In the rows, 128 means zero.
One turn sends every row of this set to another row. A few are shown first. Where does it send the rows asked after them?
ruvu: [131 153 108  94 147 113 129 127 157 108 124 113 111 114 128 140 149 116
 116 162 150 130 143 193 143 119 140 126 150 127 132 129 122]
peli: [115  87 150 122 133 133 156 130 115 110 121 112 145 115 142 133 102 117
 126 136 133  94 119 107 148 147 121 118 137 108 153 121 149]
Ropa: [119 148 114  93 141 126 138 133 171 113 117 133 118 116 132 148 166 137
 140 163 142 146 146 171 135 141 117 138 140 116 126 127 108]
Maru: [137 103 107  94 125 119 138 134 109 122 127 133 134 125 118 160 116 112
  88 120 129 148 127 105 119 103 124 130 126 178 137 133 142]
fip: [106  76 159 102 133 171 126 116 156 138 136 120 124 152 134 140 150 123
 106 132 126 131 147 123 121 105 123 117 118 118 116 119 141]
dud: [127 124 119 144  83 102 127 136 129 100 134  97 127 115 117  87 132 101
 108 122 151 112 154 135 121 151 150 132 141 151 146 111 147]
fipo: [138 132 130 134 128 161 117 102 139 175 121 138 122 130 127 127 165 100
  98 132 133 117 123 136 149 120 116 124 139 107  83 121 124]
dedu: [119 103 155  82 137 105 158 133 141 139 111 110 126 128 118 115 125 127
 136 124 116 132 128 101 150 145 145 135 143 132 165 147 136]
rido: [139 119 114 121 131 103  94  87 128 137 142 148  85 154 100 113 138 107
 141 113 130 115 152 114 109 105 137 115 134 121 103 115 139]
pufo: [129 141 138 103 130 123 106 117 122 117 119  90  88 143 138 141 157 149
 153 123  91 114 126 135 110 126 143 127 137 141  85 122 105]
dazu: [100  94 136 119 107  98 133 128 139 123 143 148 116 149 105 115 124 111
 149  99 118 136 160 117  97 118 119 141 121 107 108 133 142]
Dogi: [113 112 140 161 120 146 147 113 124 142 111 105 129 122 170 131 132 144
 146 135 139 113 130 139 112 156 145 131 155  89 110 119 115]
Mato: [117  98 158 122 129 136 117 116 134 126 158 121 128 121 134 147 126 100
 104 162 107 129 146 166 100 132 146 124 138 100 102 120 159]
bug: [133 119 144 121 153 140 128  97 137 114  87 130 118 111 139 128 150 137
 136 138 132 111 124  68 162 127 152 127 119 118 119 131 128]
duzom: [124 142 106 117 102 128 134 141 144 146 106 160 136 120 107 146 127 115
 103 104 133 151 133 129 136 125 106 149 141 147 133 162 115]
dopo: [124 151 128 137 104 117 110 128 160 125 124 117 102 140 108  93 152 109
 116 129 169 149 157 104 139 154 166 117 136 138 142 116 119]
Buna: [106 129 138 131 104 130 136 139 140 138 132 110 120 116 117 121 148 123
 140 126 151 152 155  88 124 181 139 109 158 111 101 101 121]
Gekub: [159 130 135 122 160 117 110  93 117 119 122 117 121 124 123 121 128 130
 125 156 135 103 126  98 144 122 155 116 124 144 177 122 148]
pez: [124 166 118 142 128 132 106 148  99 104 129 116 103 166 149 126 127 118
 110 134 148 130  93 130 135 121 123 123 102 132 133 123 111]
fimi: [100 128 140 132 103 131 125 153 123  77 116 104 117 144 156 129 133 139
 135 115 109 114 119 146 110 121 121 153 106 128 113 136 115]
fute: [116 136 104 128 131  83 137 136 116 138 103 117 116 129 127 109 118 120
 116 140 132 138 134 153 131 168 166 125 126 156 155 155 110]
Dol: [127 123 103 142 123 108 107 106 111 114 131 170 100 144 119 111 136 103
 130 115 144 131 131  90 114 107 125 135 107 110  95 116 144]
toma: [134 130  97 104 119 115  89 112 126  94 127 163 104 114 129 143 127 126
 107 154 113 149 135 138  94 136 149 146 135 146 141 139 153]
Suz: [130 139 126 143 127 118 142 110 151 158  85 127 107 137 141 137 146 128
 139 129 141 130 136 123 143 163 165 129 138 133 114 138  75]
Mobo: [120  89 120 100 141 148 112 117 108 106 143 142 121 134 144 144 141 130
 101 159 121 151 126 101  99 121 127 125 106 137 126 109 163]
Mutos: [141 101 118  90 124 150 124 105 146 151 109 126 107 148 120 135 152 112
  92 104 135 117 129 115 146  92 127 122 140 161 121 127 124]
ridi: [134 129 119 158 104 122 118 115 110 105 130  99 133  87 124 118 149 126
 131 133 141 111 157 101 108 154 143 119 144 134  95  92 144]
Dopam: [125 156 145 108 139 113 126 151 107 148 146  86 105 163 121 152 117 115
 129 124 122 140 113 140 129 134 131 102 142 139 115 125  99]
fab: [140 152 106 115 142 117 149 133 127 108 129 107 134  97 145 144 145 109
 111 162 154 128 122 183 139 113 124 139 150 117 115 116 134]
Vudud: [120 133 113 165 142 117 114 114  90 116 122 102 132 110 153 108 119 144
 123 158 137 120 134 153 102 141 164 122 125 122 142 134 144]
mitu: [117 106 125 130 115  94 137 131 113 136 152 140 118 148 100 130  96  81
 125  97 143 126 143 120 117 112 117 115 137 111 108 123 141]
rete: [132 154 110 119 141 130 152 133 140 112 121 129 138  98 148 153 167 131
 133 166 148 144 127 157 132 129 107 150 134 109 106 113 119]

Gekub turns into peli
mitu turns into Dol
Where do these go?
dopo turns into dud
fipo turns into duzom
rete turns into Ropa
fute turns into Vudud
fip turns into Mutos
pufo turns into Dopam

One turn sends every row of this set to another row. A few are shown first. Where does it send the rows asked after them?
bemon: [127 109 158 137 141  84 124 122 134 130 141 137 140  97]
fogo: [136 146 134 139 149  77 125 147 147 130 147 124 144 114]
maz: [140 149  92 103 141 132 139  99 102 141 110 116 188  83]
nufif: [130 128  90 116 175 137 121 107 101 148 152  91 142 110]
veso: [142 130  95 115 173 151 114 107 102 149 150 111 176 104]
losa: [127 165 126 115 131 127 137  93  82 163 130  78 160  96]
Loru: [136 130 118 131 151 105 139  85  81 145 119 101 198  91]
pul: [151 146 103 111 148 147 119 100  99 158 130 114 193  97]
tor: [131 139 106 117 168 111 122  91  95 131 121 103 204  97]
mufaf: [140 116 140 138 121  82 125 133 136 122 141 128 132 104]
Vuto: [126 140 120  96 164 149 133 122 114 128 163  87 168  91]
Vopu: [135 148 152 120 120  70 110 105 117 123 143 140 143  94]
pab: [129 126 135 111 151 142 152 112  95 145 168  84 152  85]
gifek: [138 144 130 132 140  83 120 153 143 132 132 111 132 115]
sulin: [139 152 155 115 127  66 115 110 125 130 139 141 144 101]
motuz: [135 124 139 149 128  76 125 128 129 121 157 132 141 100]
Ruka: [129 141 169 112 135  77 111 107 123 138 121 138 144  93]
daguz: [137 126 147 139 131  72 128 122 133 126 154 138 140 103]
mef: [128 132  81 105 176 138 131 108 110 130 134 111 169  92]
muv: [119 118 100 123 146 146 122 102 114 112 161 101 176  99]
Vek: [115 129 124 110 150 130 124  76  82 137 163  95 144  95]
befo: [138 137 150 109 117  75 109 112 125 121 131 137 133 100]
zev: [130 164 152 113 150  84 110 138 141 142 111 122 153 104]
muba: [136 153 127  87 136 148 134 112 110 131 143  95 190  83]
papes: [123 129 105 125 190 110 126  99  91 136 136  93 183 104]
fazet: [132 154 102 128 127 142 135 119 115 140 129  84 194 100]
bim: [128 131 141 139 158  90 121 152 151 133 130 121 150 108]
mami: [137 146  87  95 152 142 105  99 111 132 130 108 179 104]
vinup: [127 113 139 135 122  95 133 134 141 128 149 138 134 109]
piril: [127 135 154 105 115  88 117 107 124 131 138 148 131 102]
Kise: [150 136 107 113 112 133 130  85  95 151 119 112 182  91]
zagob: [139 139 142 104 122 139 151 102  93 149 148  92 173  77]
toles: [152 135 118 120 140 139 133  88  80 174 136 112 173  92]
kuze: [133 178 139 113 139  73 103 129 128 131 131 122 146 105]
tenos: [127 150 129 127 139  98 126 157 149 140 133 119 137 119]
Kufu: [134 155 127 143 147  80 119 152 142 129 146 115 144 111]
Duzut: [143 120 110 125 166 142 129  94  84 165 156 108 157  99]
kaba: [142 117 110 136 135 129 146  95  82 167 142  95 144  98]
Nom: [129 120 116 139 171 104 143  91  79 151 135  91 176  98]
refa: [140 133 110 118 137 122 157  88  79 161 121 109 159  79]
fofep: [126 170 143  97 132  90 112 129 133 143 122 127 135 113]
segur: [136 164 140 103 137  78 104 132 133 131 121 120 133 110]
rigov: [128 117  98 120 172 128 149  97  88 149 144 105 141  89]
vebad: [137 172 141 115 144  72 111 135 139 134 132 127 149 111]

bemon turns into Ruka
Nom turns into Loru
Where do these go?
Vek turns into losa
veso turns into Duzut
refa turns into maz
kuze turns into Kufu
zagob turns into muba
fogo turns into daguz
tenos turns into vinup
nufif turns into kaba
mufaf turns into befo

One turn sends every row of this set to another row. A few are shown first. Where does it send the rows asked after them?
gel: [184 157 114  83 169 123 114 124 162 145 162 108 144 142 137 177 158 142
 168 170 180  90 131 130 110 143]
Roz: [190 147 148 129 167 141 146  86 154 130 149 125 144 126  79 150 145 111
 135 122 160 124 161 103 137 147]
zafu: [193 139 142 111 143 144 121 138 188 125 140  89 122 122 124 163 130 118
 143 144 165 111  89 138 115 142]
Rabuk: [173 131 136 115 165  96 139  69 112 145 148 141 105 133 136 149 149 117
 148 146 134  84 149 146 138 110]
tedi: [189 138 111  99 118 112 109  98 144 119 142 114 156 161 138 140 139 152
 125 136 148  86 119 195 112 113]
raku: [179 112 124  87 141  94 135 107 170 154 164 118 129 113 143 131 145  72
 122 181 150  93 136 114 116 130]
mefu: [194 127 148 114 137 137 129 131 182 128 146  88 116 120 118 167 134 125
 136 140 177 107  87 138 124 133]
Tuka: [190 138 144 120 149 122 112 135 153 136 160 119 160 145 131 143 141 161
 152 139 117  96 149 173 106 142]
Vof: [198 140 125 108 132  92 141  86 155 110 160 144 146 140 114 119 136 103
  85 119 155  71 164 135 141 126]
firi: [175 154 100 102 122 115 115  72 148 105 114 129 139 160 134 140 142 135
 111 138 163 103 117 169 108 104]
bosi: [169 126 138 118 139  96 170  94 161 137 154 118 152 130 114 104 156 106
 126 153 186  82 177 115 137 141]
bara: [175 120 149 124 161 128 141 122 174 129 145  83  95 125 121 153 145 128
 151 135 177  98 107 127 123 122]
bafi: [180 159 110  89 130 118 108  73 150 100 123 117 138 161 132 141 136 140
 116 141 157  94 127 182 118 108]
pif: [199 147 105 112 130 136 151 116 183 164 145 109 167 149 139 162 149 153
 144 178 147  91 156 121 130 144]
dos: [174 155 125  78 172 118 114 119 148 154 168 112 138 122 139 179 153 121
 161 154 185  97 113 135 107 143]
durof: [181 153 105  84 139 147  96 124 160 134 127 126 156 128 122 131 117 111
 129 136 138 114 116 160  91 152]
kebi: [210 142 140 106 151  96 126  70 146 119 177 131 157 149 123 168 160  98
 120 171 122 103 157 136 131 114]
pibeg: [170 141 109 105 158 127 136  72 164 140 113 156 124 145 141 144 132  80
 134 175 169 100 148 113 117 128]
ras: [157 135 164 136 136 130 147  93 155 146 139 142 113 136 101 140 120  93
 111 151 127 127 140 143 114 120]
subez: [186 139 126 100 129 113 103 112 146 118 147 117 155 160 139 146 142 155
 130 140 138  96 122 198 108 116]
poda: [181 147 120 129 118 129 166 104 180 161 137 134 150 137 133 152 144 154
 114 169 123  88 165 122 127 138]
Mis: [190 149 101  93 138 132 140 120 178 163 154 110 160 147 143 167 149 156
 156 181 145  88 152 124 120 144]
gosa: [182 136 129 103 134 123 141  77 159 106 155 116 133 115  78 132 154  96
 123 121 187 109 147 117 148 115]
Suzo: [176 119 145 135 154 120 153 111 167 129 139 103  98 117 129 157 153 131
 149 139 179  94  97 123 128 125]
nof: [176 139 131 116 137 129 148  73 159 116 150 112 146 122  70 135 151  95
 124 127 184 113 136 115 156 122]
Vinaz: [185 108 132 113 141 129 125  80 149 109 147 106 139 135  95 103 145  85
 145 160 129 123 124 143 110 125]
molog: [177 146 152  95 156  88 118  92 133 124 157 147 126 122 124 156 137  98
  93 117 182  73 140 146 122 131]
Geru: [148 135 103 101 144 118 146  90 149 155 136 141 161 133 117  93 141 105
 133 141 164  81 170 140 112 150]
zit: [194 143 157 125 165 130 127 129 146 146 165 128 168 149 118 157 145 151
 147 151 121  99 155 155 104 158]
soza: [177 147 120 119 126 132 157 112 197 162 143 127 153 139 145 155 140 147
 126 169 126  85 177 128 127 136]
Dis: [198 134 129 107 133  87 133  82 148 117 157 143 148 133 120 133 130 107
  82 111 156  81 154 136 150 123]
Sopu: [167 115 130 115 133  98 164  92 151 143 146 120 159 138 119 106 145 108
 127 154 185  69 172 113 131 143]
Kalab: [180 166 120  85 132 146 100 134 184 130 141 113 142 123 122 142 115 118
 128 144 149 115 103 157 100 147]

ras turns into pibeg
bara turns into soza
Mis turns into subez
Where do these go?
nof turns into Sopu
Roz turns into Geru
tedi turns into mefu
dos turns into zit
Suzo turns into poda
gel turns into Tuka
gosa turns into bosi
raku turns into kebi

One turn sends every row of this set to another row. A few are shown first. Where does it send the rows asked after them?
Moro: [168 147 113 124 120 128 132 136 177 129 119 129 105]
Zal: [143 155 143 158 138 129 130 153 134 152 136 128 108]
lefed: [139 112 129 134 140  93 122 130 140 130 149 160 136]
Nuf: [147 184 123 123 134 135 127 114 158 123 118 108 129]
zav: [129 135 143 115 113 134 172 140 130 122 118 136  97]
Vavu: [115 119 126 100 104 129 124  98 121 104  98 140 127]
meda: [112  95 122  93 106 116 117 119 149 126 132 116 152]
famo: [126  94 121 119  90 109 131 136 135 115 126 136 160]
reki: [126 112 102 117 111 117 157 140 135  94 122 127 109]
lupo: [138 112 122 149 140 130 116 159 133  91 117 108 146]
kod: [137 149 147 102 115 139 116  96 141 136 101 149 114]
digal: [122 100 104 111 113  96 112 131 146 120 146 144 141]
nitu: [137 159 150 137 143 140 107 129 148 163 128 111 115]
Tuve: [147 124  92 109 114 121 107 112 167 106 111 122 124]
fepes: [115 159  95 121 113 133 135 163 145 121 146 101 132]
Tipib: [135 131 101 140 118 149 113 162 137 158 154 130 125]
pem: [132 178 123 132 137 124 159 137 133 113 133 123 111]
tusi: [127 122 121 134 154 124  79 128 131 101 120 130 141]
zolor: [130 182 145 127 122 135 141 109 118 118 107 133 133]
mezeg: [133 153 167 148 125 146 130 136 122 155 115 120 124]
somes: [103 110 142 120 150 137 114 135 116  99 118 107 138]
koso: [122 133 121 119 115 165  93 130 132 167 135 123 140]
Tavo: [ 91 162 121 117 105 133 126 139 100 122 131 141 137]
gimod: [121 105 145 101 144 118 126 114 158 141 142 109 142]
zuli: [127 170 107 121  99 141  93 128 142 129 116 121 159]
tozem: [147 103 154 136 110 120 142 130 140 127 117 127 168]
tobom: [117 125 130 135 102 162 129 153 106 155 135 133 137]

pem turns into Nuf
tozem turns into lefed
kod turns into zav
Where do these go?
Tipib turns into koso
zuli turns into Tavo
nitu turns into mezeg
Tuve turns into Vavu
famo turns into digal
somes turns into lupo

